rotation steps, each row followed by its count of steps:
The counts run from 0 to 150.
[ 58  88  90 141 103  92  97 132  99 149 126  98 126 148 128 154 111 165
 121 115 132 130 119  90 125 123 144 117 146 105 106  65  92 141 132 106
 124  99 136 153  73 155 153 163 146 138 119  89 114 115 139 128 158 148
 136 156  71 155 150 135 118]  29
[ 69 122 122 143 126 100 125 125 128 116 130 101 116 115 138 175 106 174
 101 130 140 161 134 115 121 117 152 118 159  94 128  89  92 134 125 105
 136  94 131 136  75 150 151 171 128 166 100  95 144  95 136 131 173 134
 143 163  79 174 175 122 127]  39
[102 117  92 146 128  98 107 114 129 121 121 124 133 128 139 150  92 159
 122 148 111 127 113 110 116 131 156 112 157 115 102  87 116 166 134 124
 157  99 123 172  72 159 157 145 156 145  97  90  98  92 150 114 148 162
 135 172  65 190 157 142 123]  144
[ 95  86  62 135 109  99  89 131 122 158 121 127 151 161 138 143  79 129
 101 122 132 118 129  98 106 115 148 129 166 118 134  98  98 143 153 119
 104  91 133 169  79 150 152 116 118 148 115  92  80 124 121 142 112 174
 156 129  84 172 142 124 119]  24
[119 103 106 141 111 115  86 125 126 145 118 155 129 138 158 135  96 114
  72 143 117 107 153  84  89 130 172 136 154 109 127  76 110 151 177 116
 132  96 111 166  97 146 161 112  92 148 115  87  64 102 151 121 131 149
 113 120 104 162 143 125 150]  75
[ 99  92  70 153 114 114  79 119 129 140 127 115 139 153 145 164  94 151
 107 130 113 115 117  78  94 156 149 116 164 118 138 100 121 135 170 112
 132  92 134 183 101 146 158 126 114 157 111 105  99 113 110 137 115 171
 168 135  86 162 157 143 139]  87
[ 78  98 100 141 125 111 109 157 114 126 132 138 135 133 150 149 128 121
  69 111 124 128 156  57 122 152 147 125 156 139 138  73  99 147 176  70
 114 100 116 164 110 127 151 124  72 144 120 110  79 122 144 108 132 142
 117 120 141 160 157 141 139]  1
[ 77 120 121 156 151  99  96 147 141 116 134 153 145 136 134 155 111 132
  82 144 132 138 140  88 153 156 131 108 179 144 125  77 118 126 154  83
 118  92 129 167  79 153 143 143  91 118 102 108  71 130 128 114 121 152
 113 134  99 159 187 154 132]  5
[ 69 115 101 144 152 104 129 138 140  92 134 121 122 143 127 159  95 161
 110 108 143 154 144  81 161 119 114 103 167 127 131  92 105 149 142  82
 127 121 150 143  75 148 136 166 109 137  72 109 120 115 124 126 158 140
 117 150  94 199 170 124 131]  112
[ 98  96  74 155 125 109  84 123 134 133 125 118 145 147 143 165  90 156
 113 132 121 119 105  89 100 153 145 114 172 123 136 104 117 137 157 116
 130  90 140 183  90 148 156 136 115 151 110 107 105 117 107 138 114 174
 171 139  78 164 167 144 129]  88
[112  93  74 139 101 103 102 125 118 146 117 115 143 125 154 159 100 138
 103 128 108 119 118  90  75 131 175 129 156 107 141 100  94 160 156 110
 135  79 107 172 105 135 164 113 130 176 118  96 103  99 146 127 131 165
 161 139 107 170 145 127 125]  149
[106 113  86 147 119 113  98  96 147 122 118 143 155 130 134 159  83 135
 105 155 125 130 130 102 117 130 152 130 169 117 133  97 120 141 158 127
 139  97 118 178  85 164 160 107 141 150  88 104  76  97 121 133 124 179
 143 149  71 184 159 145 134]  141
[ 70 123 121 152 152  98 124 133 123 100 129 130 126 106 117 162 130 148
 110 125 126 141 138  76 148 149 145 106 160 141 116  61 106 169 137  73
 144 118 123 159  90 143 141 148 115 136  96 115  91  95 142 106 154 143
  97 159 118 178 184 148 125]  60
[ 84 103 108 143 122  92 144 136 119 104 117 116 119 123 142 154 110 138
 101  93 136 138 153  72 128 103 147 119 151 111 122  67  81 175 148  77
 132 125 117 140  87 135 142 144 103 154  82 102 119  98 162 112 169 124
 100 152 121 188 143 104 131]  51
[ 71 123 127 153 151 101  95 148 136 113 133 152 134 133 139 152 112 141
  86 150 131 142 142  91 156 157 131 108 169 138 109  74 121 131 152  87
 126  93 132 159  78 155 146 157 102 112 105 101  74 128 138 112 132 145
 103 139  93 162 186 157 137]  6
[ 86  89  96 141 108 110 118 126 134 120 132 114 131 156 152 167  95 137
  74  95 141 147 162  67 118 111 126 128 165 104 159  91  92 124 174  86
 107 114 129 141 102 134 147 132  80 160  82 106 128 118 122 144 144 131
 137 117 111 175 150 104 144]  107
[ 94 112 107 134 109 117 130 119 129 121 128 108 126 121 155 171 100 147
  69 113 136 151 161  97  92 104 162 136 158  90 159 102  85 137 155 104
 126  97 113 136 105 131 158 138 103 192  99 100 133  89 135 137 165 139
 148 133 117 185 156 103 139]  43
[106 121  97 138 144 119  83 130 144 130 135 156 147 145 147 144  78 131
  71 161 125 135 154 108 117 138 142 130 171 129 138 113 128 133 170 127
 122  87 135 158  94 159 157 127 108 143 101  92  63 112 127 132 127 173
 135 125  87 183 174 142 146]  14
[ 95 104  85 129 130 104  93 142 103 145 135 135 122 151 154 116  81 150
  97 139 121 120 148 104 111 119 150 121 142 112  99  92 107 162 148 129
 135  99 139 147  78 159 162 162 138 138 119  70  80 108 167 115 160 148
 121 147  78 191 140 127 141]  19
[ 74 124 128 147 125  97 106 122 133 126 120 152 141 124 125 148 102 128
  89 154 145 140 144 110 152 121 149 128 161 115  97  58 111 134 141 108
 128 101 114 152  69 163 145 132 129 120  98  95  66 109 146 116 144 147
  93 156  71 166 164 138 129]  133
[101 135 136 151 152  99 100 143 136 120 125 159 126 111 148 143 103 138
  83 162 126 133 138 111 124 139 170 120 161 125 104  82 116 161 134 108
 147  87 122 159  72 155 150 153 109 132 109  87  69  98 158 107 150 145
  96 148  94 167 181 142 132]  70
[ 83 102 125 146 126  85 115 153 132 120 130 111 115 144 161 161  92 159
  88 115 144 146 128 104 126 110 141 109 165  99 120  88  91 128 127  95
 121  91 133 135  59 147 144 181  93 145  93  87 141 130 146 128 156 116
 130 142  81 160 164 102 125]  102
[ 59 129 119 123 151  99 123 157 112 128 136 139 129 103 134 139 121 138
  84 124 142 144 152 101 145 120 158 127 151 138 110  77  86 174 127  90
 124 100 128 145  86 143 144 159 114 142 124  91  75  96 156 101 163 146
 102 150 116 181 170 133 119]  124
[ 84  90 100 139 107 111 118 136 124 122 132 110 118 156 155 163  99 143
  75  94 137 144 168  67 110 110 132 129 158  96 148  84  87 125 174  88
 109 110 127 133  96 132 151 145  83 161  92  96 130 119 133 138 160 123
 134 117 111 172 145 101 145]  106
[102 118  89 152 127 107  99 105 148 120 116 141 151 131 132 156  80 142
 115 154 124 133 118 111 123 131 154 120 168 118 122  96 122 148 146 124
 145  94 121 175  76 165 153 120 143 145  90 105  81 100 128 129 125 175
 143 161  61 184 162 144 132]  142
[ 88 107 123 150 132  84 113 156 138 120 126 114 123 141 161 162  90 158
  86 117 148 150 120 114 125 112 141 108 175  99 128  95  95 127 126  95
 118  81 135 142  57 150 142 171  92 146  94  90 140 130 138 134 144 126
 141 138  78 155 172 108 120]  101
[ 88 110 101 138  95 119 100  98 112 136 129 135 133 136 137 149 108 131
  85 144 123 125 161  80 113 130 157 144 145 105 113  61 110 138 179 120
 135 114 107 153 105 153 168 116 142 145 108  96  69  86 147 119 159 151
 110 146  90 178 141 139 158]  137
[122 102  99 155 118 103  82 123 142 139 111 160 148 147 150 141  81 115
  86 144 126 112 134  91 107 132 159 132 175 113 125  83 120 146 167 117
 127  94 119 176  84 154 151 107  91 135  99  97  63 113 134 129 109 154
 121 123  82 158 150 127 142]  77
[ 79 104  96 152 138 104 125 131 151  99 127 128 138 147 130 167  87 145
 100 109 146 152 146  87 148 112 115 114 180 123 150 102 105 134 154  81
 111 118 146 150  79 150 134 141  88 145  66 114 118 124 107 138 135 147
 131 131  94 187 173 117 129]  110
[ 77 124 124 146 128  97 104 124 142 127 120 156 150 125 125 149  99 119
  86 153 151 141 143 113 151 115 150 135 175 122 110  63 110 133 140 108
 119  98 115 159  62 167 142 120 118 127 101  98  60 110 137 120 129 156
  99 147  75 165 166 136 127]  132
[ 84 124 114 139 132 124 107 129 118 124 135 140 134 103 133 159 132 134
  76 136 115 138 160  72 108 155 163 138 148 132 146  73 103 158 168  91
 137 100 113 158 120 129 159 123 100 161 118 110  73  84 137 113 149 156
 116 132 142 174 178 149 148]  64
[ 80 116 109 134 118 109 105 133 129 140 126 157 161 119 134 151 110 106
  68 140 148 139 164  95 127 121 165 146 165 124 142  74  97 139 159  98
 104  91 107 159  91 144 147 102  95 145 123 101  53 106 130 123 124 163
 116 123 118 162 160 133 129]  129
[ 59 125 116 121 137 102 118 154 102 133 134 138 128 107 138 141 126 131
  73 126 141 138 163  97 133 119 166 133 144 130 113  68  84 167 138  89
 122  97 119 143  90 139 148 150 113 150 133  92  74  92 159 101 169 145
 102 148 126 177 161 138 126]  125
